In the rows, zero is written as 100.
Rows swapped in pairs by one turn or mirror: which row each one swaps with:
The rows were stretched afterwards, more along some directions than others.
zug: 116,123,88,91,103,121,124,112,98,129,98,115,104,92,95,103,98,127,103,113,103,104
kuda: 108,82,103,73,87,121,100,83,74,96,103,100,91,116,121,103,125,88,83,97,103,96
tugul: 115,119,89,107,103,123,109,114,105,124,111,112,111,102,98,115,84,136,103,102,104,104
Ruda: 85,92,116,116,116,113,89,88,120,106,119,122,89,105,101,76,141,94,98,114,91,85
vodu: 84,88,114,129,119,115,102,90,121,97,119,128,91,107,98,84,108,87,116,113,89,70
vuk: 115,94,96,80,76,108,97,91,99,104,81,94,101,111,126,92,105,91,89,84,97,97
lelon: 117,97,110,84,109,100,88,78,93,117,88,109,122,96,118,88,109,86,98,62,84,107
sozig: 126,114,107,112,100,125,104,101,107,123,104,109,115,100,110,102,78,136,101,104,114,114
buto: 117,130,109,96,102,124,122,103,89,132,104,115,110,102,93,115,70,133,109,90,105,111
Geb: 115,97,87,85,82,99,111,100,85,89,92,96,85,119,114,99,110,92,87,98,98,98
nuti: 118,130,103,117,99,125,124,127,99,129,112,104,98,102,87,114,70,129,90,131,113,115
lasez: 120,131,105,87,93,115,97,96,91,133,105,115,107,80,105,98,97,130,101,100,97,131
Laz: 140,92,94,77,79,93,80,83,81,93,107,95,101,78,110,96,130,83,90,75,83,115
gav: 110,105,97,107,116,103,92,94,97,119,92,113,113,98,116,98,105,80,99,100,85,106
buko: 105,72,97,89,93,120,88,90,88,96,105,99,97,109,125,107,127,81,74,107,104,87
dap: 123,125,97,108,91,126,106,118,98,134,113,113,94,97,96,112,84,137,96,117,102,127
kifa: 87,92,120,129,114,109,100,93,115,101,123,126,76,100,92,80,115,91,108,111,87,86
Duse: 126,123,118,87,91,131,112,117,98,130,107,107,102,98,87,116,88,127,91,107,105,117
zuge: 79,88,122,103,110,110,98,94,106,99,94,109,92,100,99,78,142,80,97,109,96,82
gapok: 113,126,112,104,104,127,120,116,94,132,105,119,108,105,93,112,73,133,104,110,105,109
Visul: 86,92,110,106,110,115,110,98,116,103,117,120,89,101,89,75,122,86,108,115,93,78
nitev: 96,91,90,97,96,121,108,103,89,98,110,90,100,124,119,108,110,92,74,110,114,88
kuv: 127,123,90,118,103,122,108,121,102,139,112,116,97,94,104,103,96,130,93,129,99,126
tama: 113,99,99,89,80,103,92,97,96,101,66,93,91,112,116,88,118,92,89,82,89,100
Dig: 95,83,101,90,99,123,98,87,84,93,100,92,103,124,123,95,126,83,73,107,106,77
kuro: 121,94,102,96,88,106,108,91,99,95,91,93,86,110,121,85,105,90,88,91,98,83
moz: 124,124,102,113,102,125,107,103,100,134,103,106,114,104,102,91,95,132,91,117,106,109
Kubir: 83,98,118,106,106,109,108,80,92,93,107,120,77,110,96,63,132,92,109,97,89,85
kamap: 130,124,107,81,95,127,127,107,89,129,93,103,110,105,98,100,95,120,91,111,116,108
donas: 77,101,112,126,111,115,106,115,117,108,116,123,70,103,86,94,119,88,102,127,94,90
Vuf: 125,125,104,105,104,125,121,111,106,136,105,113,113,97,92,106,76,129,99,114,109,101
ronok: 85,83,95,83,99,122,100,88,85,91,99,97,98,117,124,105,137,85,78,105,111,84
fis: 131,107,91,96,73,97,74,99,97,113,104,90,108,73,116,96,110,80,84,92,88,120
fir: 147,94,109,76,67,103,79,88,90,94,120,89,100,78,110,102,122,85,76,87,93,117
Dapi: 133,97,101,82,78,101,74,86,87,97,129,98,99,77,110,101,123,82,75,83,83,112
Vefa: 82,87,115,112,109,116,103,103,116,102,117,122,83,110,87,87,130,91,103,114,92,79
Tuki: 115,102,101,85,114,106,87,86,98,119,91,114,124,102,120,93,118,85,91,79,85,103
Bonur: 81,84,105,121,109,116,106,107,120,102,131,125,78,114,92,99,114,97,106,113,99,84
vaf: 104,102,94,88,89,105,95,95,93,103,77,106,90,120,119,91,109,92,89,85,84,98
fula: 129,121,102,95,93,125,115,120,108,144,107,106,106,98,90,113,86,129,89,121,110,122
ledi: 91,84,95,84,98,116,102,78,81,87,90,91,99,113,124,98,121,83,84,92,106,80
reni: 74,94,124,118,118,117,109,97,107,98,115,129,81,109,87,88,114,91,111,108,97,74
Lita: 121,105,99,69,104,101,89,84,92,115,98,108,119,99,113,99,114,86,99,67,81,117
Teda: 116,112,106,91,118,105,100,86,94,122,89,105,130,107,112,88,98,87,99,83,90,101
Fuz: 128,94,105,90,107,108,96,90,97,121,93,110,122,111,118,90,103,84,91,78,85,96
Tup: 124,123,100,127,106,121,114,113,104,140,108,115,110,95,95,110,63,128,108,121,101,109
lada: 153,103,97,65,76,101,85,92,94,107,126,95,100,72,109,109,128,90,80,80,84,128
Raka: 80,90,130,109,114,117,110,95,110,94,101,119,77,106,86,86,125,87,103,101,94,74
Pida: 95,85,120,128,107,115,88,89,106,99,111,120,83,104,104,76,135,92,110,108,84,87
Reb: 69,89,126,110,115,111,103,88,106,94,114,127,84,110,91,94,111,92,117,97,93,84
foso: 142,91,93,91,66,105,63,99,90,102,105,96,94,73,115,100,129,89,87,95,83,143
Gem: 91,89,117,114,109,113,111,101,114,111,114,113,79,104,84,84,129,87,96,119,96,80
Guzi: 85,91,107,140,113,118,99,104,117,105,123,116,75,104,100,74,117,88,98,140,99,86
ged: 99,89,93,100,84,108,94,94,98,91,67,85,87,113,117,84,115,83,89,98,97,95

Geb pairs with fis
Reb pairs with buto
Pida pairs with sozig
vuk pairs with Laz
Tup pairs with Bonur

